128 stands for zero in the data rows.
Each row of this table is followed by its label. One hidden rule gives the labels. It looks at one to three of the table's principal directions, none of them among the few with the most spread.
[148 121 124 114 140  99 155 136 115 133 135 120  92 111 117  92  89 126 115 100 134 122 102 151 166 137 136 135 137 114  93 122 129 106 139 144 124 142 148 114 132 119 130 126 141 103 127 161] Kv
[125 106 147 133  93 111 132 119  76 126 166  83 139 145 141 131 159 108 119 136 114 126 123 130 149 111 136 121 100 125 135  85 132 168  89 151 125  77  96 160 147 123 106 112 133 121 141 148] GV
[ 83 164  83 188 139 191  59 137 116 140 128 183 171 118 144 174 151 136 125 196  95 132 137 121  95 125  85 237 147 136 131 198 119 103 118  79 119 113 182  87 183 139 124 145 114 124 104  61] Kv
[109 133 137 139 111 145 119 117 140 127 141 139 150 131 128 136 141 139 132 139 134 121 130 137 115 114 113 124 134 131 161 125 129 128 136 134 120 115 134 138 130 122 131 117 117 155 128 111] CH
[145 127 120  98 164 121 160 111 168 115  44 148  82 117 108 129 106 144 130 110 141 134 132 152  99 147 141  92 134 117 113 139 125 121 130 126 167 163 163 114  86 150 128 174 125 134 108 130] CH
[109 116 100 156 161 155  94 132 110 121  97 130 159 129 150 175 159 123 128 161  90 146 151 101  92 120 129 161  87 145 119 153 113 128 100  72 166 110 122 127 135 139 122 149 132 122 107  98] Kv
[117 124 108 189 156 161 117 115 169 132 121 162 175 140 166 159 176 126 112 167 116 132 157 121  84 114 157 150  68 176 150 101 128 153 129 115  81 120 111 138 117 154 117 127 132 154 151 113] MJ
[114 144 163 161  85 141 125 144 102 152 225 124 116 144 130 102 130 110 117 146 105 131  94 162 169 115 110 166 164 117 115 123 150 123 122 180  71  79 138 149 170 102 140  99 130 138 119 127] Ef
[124 123 147 132 100 136 141 133 148 126 176 115 141 151 129 122 144 111 147 138 128 136 124 124 136 134 139 114 129 130 146 100 129 154 131 168  82 104  99 157 133 113 140  90 134 140 151 126] GV
[146 110 162  82  74  91 149 120 107 121 167  59 139 159 120 107 146 109 147 103 145 138 131 105 147 134 140  54 117 129 151  83 137 186 117 173 120 102  58 186 123 118 130 102 131 130 161 158] CH
[132 114 121 106 154 125 141 123 133 129  88 107 102 107 123 122 126 131 135 107 125 138 126 129 120 134 128 113 108 125  81 152 109  90 112  94 188 137 125 136 112 123 145 153 104 141  90 136] Kv
[117 133 136 129  82 137 153 117 138 131 160 118 116 140 129 124 128 109 147 156 111 140 109 159 142 137 128 143 141  99 127  98 130 144 114 170 106  80 142 149 158 103 134 105 127 136 133 120] Kv
[102 158  64 145 145 128  69 151 121 124  87 141 198  72 150 134  96 165 109 135 118 101 129  81  90 107  84 170  97 139 145 171  98  86 169  31 182 137 131  93 166 129 131 134 137 122 130 102] Kv
[134 120  72 154 163 142 129 131 169 123  75 146 131 109 140 127 101 116 145 147  94 160 123 129  98 154 154 164  80 134  85 134 111 102 134  87 149 124 163 126 132 128 140 160 152 113 115 102] MJ
[135 114 159 124 124 109 153 114 131 133 156  97 146 143 157 121 146 124 107 113 132 121 146 126 140 100 151  82  83 148 142  69 144 156 137 140 116 117  66 165 111 126 125 100 131 151 153 165] Kv
[108 147 130 182 115 160  94 139 136 148 162 162 130 128 125 138 137 131 134 159 118 132 119 133 116 128 114 180 140 126 114 161 137  93 117 113 109 113 148 130 159 121 137 134  91 146 105  94] MJ
[138 123 115 113 107 124 148 135 163 118 157 113 142 148 114 112 122 107 164 133 146 143 120 112 133 162 148 115 129 129 146 102 119 157 148 171  69 127 113 143 133 117 144  90 146 114 171 127] Kv
[108 117  94 166 150 148  91 136 116 122 119 126 191 126 162 166 163 127 119 159  96 133 147  91  89 102 128 154  72 162 149 127 109 134 124  76 142 105 103 133 131 133 125 124 148 135 130 107] Ef
[125 131 142 119 105 123 145 125 109 133 160 122 112 147 120 138 132 120 134 140 123 133 117 148 142 125 121 134 163 107 140 115 136 142 120 165 110 107 138 132 136 111 133 108 130 130 126 134] Ef
[136 106 146 121 115 114 150 111 130 122 137  97 130 142 133 120 149 116 126 120 138 127 130 131 133 123 151  88  93 136 137  83 130 158 113 152 118 113  98 159 112 132 118 119 127 137 146 149] GV
[138  99 140 138 121 122 147 127 110 127 175  97 129 163 132 133 155  94 137 140 120 147 126 128 148 137 161 126 104 134 122  87 133 166 106 167  81 102 103 156 131 124 123 101 142 113 150 145] Kv
[108 117  97 173 148 152  79 124  96 133 120 147 174 123 159 157 144 131 109 159  93 135 146 119 113  96 121 177  90 158 145 138 132 112 116  73 151 111 144 122 134 130 112 150 148 118 110 100] Lu
[137 115 163  91 101  88 156 111  72 132 135  79  92 126 120 126 138 126 120 101 137 115 121 143 160 119 123  98 136  95 104 109 130 139  89 140 175 109 104 142 137 120 113 126  95 130 117 171] GV
[106 125 117 162 125 155  98 120 122 133 151 142 178 138 157 146 154 126 115 161 113 129 147 121 121 100 124 156 102 159 170 115 137 138 127 117 105 109 122 135 134 128 117 118 144 131 138 107] CH
[131 123  95 139 142 122  84 142 114 109  96 129 171 123 131 135 122 132 124 131 125 127 140  82 104 133 133 130  94 150 150 140 122 147 133  90 140 140 122 117 130 153 107 150 157  92 150 109] GV
[146 117 150  98 112 110 171  93 139 127 113  97 107 155 128 129 156 115 134 122 140 144 142 145 119 139 155  73 110 128 126  88 141 180 102 167 127 114 100 169 107 144 121 140 111 147 139 153] MJ
[152 102 122  92 133  91 172 114 137 105  97  92 131 142 128 131 128 117 139 110 135 138 137 120 119 145 165  74  94 126 137  77 119 183 130 150 133 125  96 149 107 137 121 119 153 117 164 159] CH
[142 119 113 102 140 114 152 148 155 124 133 117 120 121 111 108 106 124 153 104 142 137 116 111 136 154 138 114 136 127 115 134 107 111 154 137 116 149 112 128 118 109 158 102 137 121 139 142] Ef
[114 128 144 150  94 141  90 144  60 142 201 110 152 141 146 130 141 105 128 146  94 134 125 117 174 113 107 178 144 125 120 136 141 129 108 125 119  90 118 132 175 105 121 107 139 102 122 115] CH
[117 147 152  88 103 106 107 109  86 124  92 116 128 112 122 148 137 165 107 108 160  87 146 114 120  96  87  88 152 108 167 144 134 131 113  96 201 145 111 110 121 141 102 145  85 143 118 139] CH
[131 113 145  95  94 100 160 104 143 115 113  82 146 146 143 140 151 128 132 125 133 129 147 113 102 110 146  49  82 129 174  62 130 181 118 141 155  96  59 182 103 122 126 111 127 160 155 150] Ef
[119 122 160 139 113 117 126 150  62 138 180  87 115 125 138 130 143 114 114 124  95 122 108 128 161 108 113 149 132 105  82 131 121 118  98 123 151  85  99 139 165 106 131 105 117 131 104 148] GV
[141 104 126 102 157  98 140  88 133 116  61 116 158 127 151 155 161 156  97 101 163 104 176 107  92  89 150  50  65 168 187  80 131 160 131  96 170 162  75 136  59 160 100 144 122 153 151 165] Lu
[119 144 147  73 153 140 128  78 194 122  18 149 122  96 132 125 141 185 101  90 192  85 176 124  83  92 105  30 109 158 182 144 132 103 137  82 206 201 108 119  44 165 116 180  75 189 108 130] CH
[152 117 159 105  95 121 177 138 115 136 213  99  84 170 102 100 135  81 160 122 129 156  98 156 187 167 146 131 189 107  98 106 135 162 121 231  43 109 132 145 141 105 149  83 145 110 144 153] Lu
[111 135 120 173 134 149  89 130 123 140 150 157 169 127 148 144 133 137 118 148 118 125 143 120 122 108 121 167 114 148 144 137 141 111 142  94 116 127 133 122 144 128 123 126 125 131 129 106] GV
[128 154 119 133  99 125 134 170  95 145 211 143 104 114 111  89  74 109 141 130 110 127  76 154 203 158 100 217 218  85  89 155 123  98 156 175  67 116 180  85 200  85 149  80 157  81 134 130] GV
[110 165  97 184 169 179  70 173 144 149 158 214 127 100 107  95  70 146 121 139 111 136  96 152 140 140  86 230 197 142 101 229 138  38 181 111  83 163 229  75 158 121 158 151 152 106  86  73] CH
[ 90 117  99 194 170 189  85 153 108 127 132 155 152 124 149 167 149 116 127 181  52 159 123 134 103 115 113 216 113 140  97 177 109  93 105  84 145  83 170 121 154 117 142 141 156 127  74  72] CH
[141 128 154 117 127 113 156 134 117 140 153 122  85 131 115 118 118 125 127 109 133 127 112 150 155 131 130 123 162 107  99 127 135 112 128 153 122 134 131 126 124 114 141 116 115 135 114 154] Kv
[113 154 104 146 168 162  99 140 135 130  83 188 107 104 117 139  94 149 121 144 107 133 122 152 111 134  98 185 173 116 106 200 129  78 139  94 156 152 211  78 136 137 133 173 135 116  81  86] CH
[148 105 114 136 178  95 124 155  89 126 144 117 151 118 138 124 119 131 102  93 131 115 130  99 150 118 145 135 105 154 117 122 117 123 158 107 115 159 100 104 119 134 123 104 163  98 151 169] CH
[116 143 139 104 121 127 124 106 144 126  77 124 138 117 139 147 147 157 114 123 139 112 153 117  86  98 108  77 115 134 161 129 129 133 124  96 188 132  97 141 101 139 126 149  99 174 115 126] Lu
[139 114  88 144 155 136 133 139 153 118 126 141 136 147 116 136 116 109 153 148 120 161 120 124 110 159 156 152 118 138 126 126 120 135 146 141  83 135 160 124 121 130 141 125 164 101 142 111] Kv
[130 102  73 174 133 142 119 159 138 113 168 131 183 161 133 157 140  86 175 175  88 175 121  94 108 167 167 184 101 144 137 107 103 166 139 144  55  90 125 140 155 112 144  86 188  91 170  97] Lu
[130 118 136 112  93 121 134 155  88 128 199  96 115 142 107 111 124  96 157 128 122 139 100 121 182 157 121 157 170 102 108 135 117 136 111 174  91 103 121 129 170  97 139  84 139  90 139 134] Lu
[ 96 144 122 137 113 146 108 158 107 133 163 131 139 110 121 138 115 135 143 143  99 130 104 127 133 123  82 178 172 101 119 174 106  87 136 112 148  96 143 119 174  87 159  98 123 138  98 102] CH
[142 116 102 144 184 143 132 123 153 124  77 167 112 128 125 144 119 125 136 132 118 151 142 140 110 153 155 151 121 139  96 149 127 116 131 108 131 160 171 104 107 149 126 165 139 111 114 113] GV
[118 175 143 120 148 132  94 133 107 153 107 157 104  79 137 109 117 171  68 101 159  69 135 126 147  91  76 144 160 131 114 187 138  67 134  78 165 186 134  70 129 150 113 156  80 139  98 144] Kv
[182  62  95  96 212  84 181 121 142 104  73 105 115 137 113 131 131 114 140  77 163 143 144 108 125 162 202  77  73 161 106  91 100 147 143 130 116 194 111 116  53 154 124 128 161  93 160 184] GV
[134 145 165 101 102 104 124  88  93 143 103 122 108 127 138 133 150 153  85 110 158  94 154 139 133  87 111  83 135 129 159 113 164 144 100 122 170 145 109 127 102 153  91 164  87 149 120 158] Ef
[135 110 141 138 159 123 147 142 137 138 159 127 131 133 138 123 131 129 120 108 122 135 131 128 138 114 143 117 119 151 119 119 129 110 152 131 110 137  95 143 105 111 153 100 139 147 124 153] CH
[127 138  98 112 165 115 106 132 125 123  73 153 124  77 122 100  69 168  93  96 148  94 117 134 132 102  99 129 131 133 144 158 125  65 167  78 177 181 178  78 104 134 120 159 149 110 109 131] Ef
[120 136 123 125 118 123 119 118 105 132 123 128 136 110 130 130 128 138 122 124 134 112 128 134 139 125 110 147 137 118 124 139 122 122 124 113 147 127 139 112 152 130 116 131 110 124 127 131] GV
[104 143  76 196 135 163  68 162 108 130 173 159 192 132 142 153 129 114 137 183  91 142 121 102 118 139 115 232 127 142 133 160 117 125 146 103  72 105 161 101 191 125 129 107 161  92 145  79] Kv
[121 139 127 127 106 131 129 133 162 128 121 125 132 109 133 107 109 133 136 126 126 123 117 123 119 125 121 114 114 121 128 121 120 108 140 115 147 117 118 142 133 112 142 125 123 148 125 118] MJ
[143 115 141 147 130 140 150 114 158 136 167 142 118 165 122 121 147 107 137 138 145 145 130 151 139 141 164 123 128 149 137  94 149 151 132 184  46 137 139 143 104 136 129 116 134 130 149 134] Kv
Here are more rows. What is the label of each one?
[119 107 113 149 128 133 120 120 135 116 120 114 177 144 151 159 168 122 129 152 114 135 147 102  88 111 148 112  70 156 168  90 117 165 118 115 126  99  90 156 113 134 120 118 144 144 149 120]: Lu
[ 87 143 108 166 131 186  90 122 129 124 112 176 155 131 149 175 141 132 130 190  82 139 143 144 101 112 102 193 143 125 156 155 130 125 114 104 140  97 180 107 150 126 119 142 144 129 102  65]: CH
[132 118 160 123 100 110 124  90  94 128 142  94 174 168 151 161 196 129 110 130 144 121 169 111 108  94 139  70  95 159 187  76 152 208 110 143 119 109  64 169 107 156  99 123 115 158 161 152]: CH
[121 130 127 148 145 115  90 142  62 140 136 136 133 100 141 127 115 147  84 114 117 100 124 125 153  88 102 163 130 133 122 152 135  88 124  82 165 137 137  97 139 126 109 141 132 110 104 141]: Lu
[165 100 119  79 173 106 221  87 240 101   8 125  79 126 127 123 124 130 139 102 159 138 151 145  80 158 200  27  62 134 120  62 112 160 130 146 152 166 106 148  42 158 128 156 128 156 149 162]: MJ
[120 139 125 155 153 160 114 138 121 141 130 185  91 119 118 127  93 132 124 141 100 140 111 175 147 127 109 192 186 113 100 176 144  72 135 125 130 139 216  90 133 115 137 155 143 114  77  98]: CH
[138 128 143 126 144 139 164 113 171 127  96 146  94 138 129 138 133 124 137 129 121 142 136 155 110 140 150 109 133 120 105 116 132 135 127 142 131 135 141 133 102 136 137 143 121 154 115 127]: GV
[106 131 150 113  98 133 120 109 124 119 116 104 163 138 144 157 166 140 128 139 124 122 154 111  96 101 112  84 109 131 173 112 128 165 112 117 167  96  80 162 125 130 122 123 111 166 131 118]: CH
[124 140 151 151  75 143 124 132 123 147 231 139 135 169 119 113 137 106 141 155 135 138 112 148 164 130 125 155 176 131 166 106 160 149 136 203  26 104 139 145 149 106 135  86 138 124 153 119]: Ef
[142 126 173  57  74  81 164  98 121 114 115  67 123 143 125 116 149 133 123  95 168 105 144 114 131 119 132  21 116 116 171  72 137 199 109 167 153 117  51 170 108 140 108 117 108 148 166 172]: GV
[150 141 148 126 137 123 178 136 158 148 158 160  52 129 101  87  91 124 122 110 140 132  92 189 164 148 137 140 191 108  89 131 146  98 149 195  71 151 178 112 117 116 151 123 130 132 114 153]: Ef
[133 102 119 163 168 146 129 139 126 126 138 141 132 157 135 160 154 105 137 150  96 162 141 124 115 140 162 155 111 148 108 129 128 143 114 131  99 120 127 135 118 134 133 128 150 116 123 118]: CH
[139 119 134 126 150 129 158 114 147 127  98 133  98 135 120 151 144 125 141 126 132 139 135 144 110 144 149 117 129 117  98 124 120 131 116 131 138 139 138 126 108 138 132 138 104 146 115 135]: GV
[133 132 132 121 147 122 123 141 108 133 137 125 117 118 126 126 126 130 118 112 142 110 128 115 150 128 121 140 141 125 106 146 121 109 132 114 127 157 122  98 131 132 126 117 115 115 127 145]: Kv
[145 125 124  95 140  91 110 138  97 125 110 117 124 102 117 100 100 148 103  82 167  94 130  99 155 117 119 102 126 138 141 140 130 107 138 102 154 180 112  99 108 139 109 140 130  94 139 159]: Ef
[128 130 219  71  44 101 136  57  74 135 133  69 119 172 136 150 197 136 111 115 163 109 173 138 134  82 114  19 131 120 188  75 181 208  64 159 180  99  60 190 101 149  83 151  61 175 129 158]: CH
[109 141 107 157 137 154  94 142 131 128 125 151 154 120 141 150 127 132 130 156 109 127 133 111 111 121 115 170 123 130 132 151 120 107 135  89 135 125 142 108 146 125 130 127 131 125 120  95]: Kv
[112 139 110 150 104 137  84 153  69 128 158 133 130 127 114 148 115 117 142 161 106 131 108 117 146 141 102 202 163  93 115 167 124 114 103 112 132 104 167  98 188 115 116 127 126  81 117  96]: Kv
[125 121 147 122 132 109 125 101 103 131 110 112 149 118 154 129 144 154  81 107 136 101 145 136 119  69 118  82  92 152 166  97 143 132 133 104 171 128 103 143  94 139 109 142 128 161 122 156]: CH
[132 105 126 115 117  91 140 124  80 124 141  80 157 130 149 141 144 123 117 117 114 125 133 111 135 105 135 109  93 131 141  86 119 156 121 118 155  97  78 151 133 114 121 102 144 127 145 163]: Lu
[102 144 121 164 126 160  99 129 109 137 125 153 131 115 146 142 125 130 115 161  83 134 123 151 124 111 103 187 135 118 109 156 134 103 112  99 156  96 170 117 161 122 124 152 130 131  90  94]: CH
[114 141 104 172 132 168 124 145 161 138 167 166 138 138 131 131 127 113 143 168 102 150 110 145 120 140 128 189 150 136 127 139 123 114 148 152  61 110 167 121 147 112 155 106 152 133 126  95]: Ef
[132 120 132 121 104 105 129 126 107 120 146  98 161 145 138 142 148 119 131 131 131 125 142  99 128 128 141 108 104 130 154  93 128 180 121 137 117 108  77 148 142 132 113 102 133 118 169 143]: GV
[152  99 160  79  89  84 182 119 142 115 160  63 130 152 117 107 145 109 157  93 162 129 129 109 148 149 163  44 106 123 142  62 118 185 127 184 103 115  45 181 115 115 135  77 122 138 180 176]: GV
[150 125 146  95 142 131 163 124 181 128 113 155  66 126  95  81  83 130 141  95 155 137 114 166 155 153 140  97 170 122 114 139 144  96 149 171 111 174 169 121  85 122 145 147 137 122 113 132]: CH
[141 109 139 108 132 137 175  98 170 120  87 130  93 156 129 149 156 111 148 140 122 155 148 149 105 144 166  89 118 127 128  94 133 164  97 161 132 121 122 152  84 136 128 145 126 146 123 129]: Lu
[151 140 133 105 142 122 190 136 197 130 125 151  82 118 119  95  97 123 138 105 151 120 115 149 152 162 152 118 160 114 101 111 118 122 164 176  76 166 132 104 114 122 149  98 134 132 152 155]: MJ
[119 146 121 106 123 127 115 121 167 118  80 140 150 102 132 119 114 158 123 115 156 101 145 105 104 120 113  92 114 135 167 134 122 122 149  97 160 155 108 121 114 139 122 137 116 142 143 119]: GV
